These are runs of 3 systems, one row a step. Runs of the same system follow the same rule from any start.
In the rows, 128 means zero.
run 1, H, 6 rows:
[[153 181 161 201 110 133 149  92 103 167  60 101  99 126 120 166 110 112
  100 110 114 156 118 128 126 119 129 138]
 [146 169 138 172  87 100 120 109 149 127  99 159 161 169 105 154 116 112
   94 113 166 147 122 144 150 107  96 105]
 [113 127  99 135 118  93 116 150 167 108 121 197 181 174 137 129 127 136
  102 133 182 144 136 161 137 104  71  99]
 [ 97 100  82 116 154 102 131 169 148 106 138 192 131 149 161 108 139 123
  115 159 174 130 152 156 143  75  77 121]
 [113  76 100 107 172 123 170 166 103 130 124 143  82 132 167  91 136 111
  143 128 135 137 137 142 139  85 119 134]
 [135 102 166 144 164 111 201 143  84 155 102 108  71 123 165 101 132 101
  132  97 105 148 131 138 143 120 148 143]]
run 2, J, 6 rows:
[[144 138 167 171 142 134 181 116  84 162  87  91  63 122 162 126 127  96
  127 104  92 158 123 125 129 106 151 143]
 [166 142 153 175 119 156 163 132  79 134  82  62  81 136 141 151 125  49
  148 122 139 146 116 119 106 123 169 164]
 [158 159 131 178 114 196 122 127  86 111  79  39 106 129 141 162 122  74
  151 143 139 135 100 111  78 134 168 176]
 [140 186 123 177 105 206  91 106  98 129  62  42 118 118 118 169 124 126
  128 164 121 128 115 108  84 145 148 170]
 [136 197 137 178 111 168  87  79 116 165  54  93 106 109 114 176 114 154
  101 171 109 140 130 115 102 124 117 154]
 [131 192 140 196 120 137 117  85 126 169  54 141  97 134 143 167 124 147
   78 152 112 164 130 138 117  93  90 125]]
run 3, Q (6 x 28):
[[121 109 124  88 135 127  68 126 165 113 149 163 126 108 150  81 142 158
  118 166 113 155 136 130  85 150 149 103]
 [124 149 101 101 129 151  53 121 153 107 146 122 144  95 109 130 141 160
  138 184 130  94 137 103  94 167 144 141]
 [129 177 126 144 114 164  79  95 132 125 118  93 149  95  86 169 126 163
  128 173 119  88 128 103 111 172 124 162]
 [137 196 160 165 100 138  96  76 124 158  98 108 133 107  89 184 115 156
  104 147 110 116 126 108 125 153 115 141]
 [131 192 154 182 112 118 119  80 154 170  93 168 119 136 128 164 116 159
   78 135 102 150 129 133 127 118  92 108]
 [118 149 110 143 114  98 117 112 168 136 118 199 149 163 137 126 121 152
   81 127 144 160 124 150 140  87  72  79]]

Name the system that made each run.
run 4:
[[155 163 145 178  90 143 150 142 106  93  95  88 178 177 103 168 112  72
  136 120 189 121 120 138 146 130 112 148]
 [146 137 122 152  93 122 114 167 135  74 110 127 188 180 117 142 121  68
  133 137 217 133 120 143 127 120 110 131]
 [140 109  93 116 112 130 105 170 140  68 132 132 157 164 134 109 137  62
  148 151 205 135 129 139 113 107 134 129]
 [134  76  98  95 146 136 135 173 119  91 133 119 114 146 158  66 135  68
  158 135 157 162 118 128 105 103 165 131]
 [145  90 153 105 144 123 160 149 108 129 132 106  86 120 173  69 143  84
  149 113 110 171 122 128 108 137 185 121]
 [144  97 182  94 127  92 148 117 119 148 141 130  95 113 146  83 134 109
  133  91  86 178 118 123 128 168 184 106]]
 => H
run 5, 6 rows:
[[119  76 101  78 131  88 126 164 168  82 188 193 164 152 150  74 142 119
  134 132 162 133 125 145 139 120 118  97]
 [100  51  95  61 172  98 130 166 141 117 174 176 106 108 150  65 146 142
  143 127 129 130 135 129 140 127 146 116]
 [119  75 152  80 180 109 160 141 103 151 169 124  84  84 143  77 140 151
  150 122  81 123 134 128 137 159 164 137]
 [132 104 182 105 147 112 158 114  94 163 139 102 101  86 109 112 128 145
  138  96  71 120 124 113 150 181 171 128]
 [144 155 181 128 113  95 124 105 118 151 128 118 155  92  73 142 124 152
  126 108 106  97 130 109 153 193 141 138]
 [131 153 140 122 118 107  93 128 144 115 142 141 193 120  65 166 130 181
  118 129 149  80 141 128 146 192 116 132]]
 => H
run 6, 6 rows:
[[147 102 155 138 126  94 190 173  91 109 130 106 153 149  98 142 119  79
  154  74 176 106 131 141 176 137 127 149]
 [144 111 149 137 108  86 168 181 102  90 141 110 182 155  90 142 125  72
  161  82 193 104 136 140 171 148 125 146]
 [136 104 131 125 114 101 149 183 111  74 151 111 195 151 104 127 134  71
  168 109 200 101 129 141 161 150 128 150]
 [138  87 110 106 125 114 135 189 116  66 157 103 178 143 107 114 132  74
  178 113 194  98 130 133 144 152 151 150]
 [145  83 113 103 135 136 133 184  99  76 145  85 154 133 111 103 136  88
  176 113 172 103 127 126 125 159 177 159]
 [158 100 144 107 135 143 130 164  99 102 134  61 135 114 123 104 137  87
  176 117 140 118 126 123 110 188 200 157]]
 => H
run 7:
[[138 110 186 130 152  98 200 126  79 167 117 105  91 110 140 110 133 122
  128  82  87 133 130 131 156 151 151 138]
 [159 118 173 150 138 125 178 140  69 140 100  69  96 119 119 133 132  80
  152  98 134 124 132 124 138 147 170 170]
 [149 137 139 164 134 170 153 141  74 117  94  47 106 113 121 157 128  82
  158 128 137  98 117 114 109 143 165 181]
 [132 160 130 171 131 201 118 120  80 131  83  39 105 101 121 171 126 117
  148 154 119 101 120 101  95 142 154 184]
 [131 178 122 164 129 189  97  95  91 161  66  64  82  98 117 167 122 148
  125 155 100 120 130 106 103 128 134 170]
 [126 176 130 185 138 158 122  85 109 180  48 101  69 119 149 155 120 155
   96 147  86 158 129 123 111  92 118 146]]
 => J
run 8, 6 rows:
[[ 81 116  96 100 158 116 101 151 147 119 165 173 156 100 103 142 138 199
  127 160 146  55 159 131 155 147  79 145]
 [116 130 142 115 141 101 130 139 120 129 146 135 153 101  59 176 137 177
  132 125 149  45 166 120 182 166 100 167]
 [134 144 185 133 134  68 168 119 113 161 132 146 144 113  83 152 128 162
  117  85 120  92 138 127 188 176 110 130]
 [135 120 189 125 133  44 172 114 133 168 132 182 126 132 128 108 129 141
   92  83 108 159 131 149 172 146 118  85]
 [135 100 147  92 132  58 142 127 159 130 159 197 141 151 147  68 131 121
  110 106 127 171 120 149 154 125 119  72]
 [122  83 111  72 127  89 115 156 171  85 187 188 174 148 143  71 144 117
  132 132 154 145 123 145 134 127 130  87]]
 => Q
run 9 (6 x 28):
[[134 164 170 131 109 116  96  81 140 163 121 123 138  94  86 129 127 167
  113 128  77 139 127 105 136 171 138 113]
 [130 158 192 151 123  72 156  99 125 171 116 164 130 115 104 143 130 158
   96 101  92 130 123 133 164 157 112 108]
 [144 134 177 153 123  74 180 148  98 134 107 131 157 155  93 142 128 107
  122  74 159 129 141 148 189 143 106 133]
 [150 125 150 150 116 113 178 166  88 105 118  95 173 156  96 161 119  79
  154  99 194  95 132 141 170 141 113 161]
 [125 134 111 148 129 154 139 168  99  84 130  84 167 141  94 177 126 102
  160 148 192  60 133 130 148 127 100 172]
 [106 157  77 139 146 163 103 149 115 106 113 108 140 116 102 176 143 168
  137 186 161  54 150 124 129 109  90 183]]
 => J
run 10:
[[103  97  76 122 181 158 152 164  98 129 124 113  86 117 138 129 139 144
  147 141 136  87 141 124 133  95 116 169]
 [149 147 148 166 146 158 165 124  70 153  88  60  67 103 128 148 124  95
  149 129 114 115 133 113 121 110 156 179]
 [168 159 173 184 102 139 155 113  87 140  76  64 120 136 118 159 115  83
  126  90 116 150 116 123 119 151 169 143]
 [163 159 180 145  78 100 117 121 137 109 117 129 181 161  93 151 120  97
  121 108 173 144 122 137 142 157 125 116]
 [137 120 110 103 101 100  93 158 171  84 150 166 203 166 103 128 130 120
  133 132 188 125 127 149 127 141 118 103]
 [ 97  90  75  87 139 123 102 172 155  82 158 175 153 141 145  91 147 124
  141 171 170 125 143 142 130 103 107 123]]
 => H
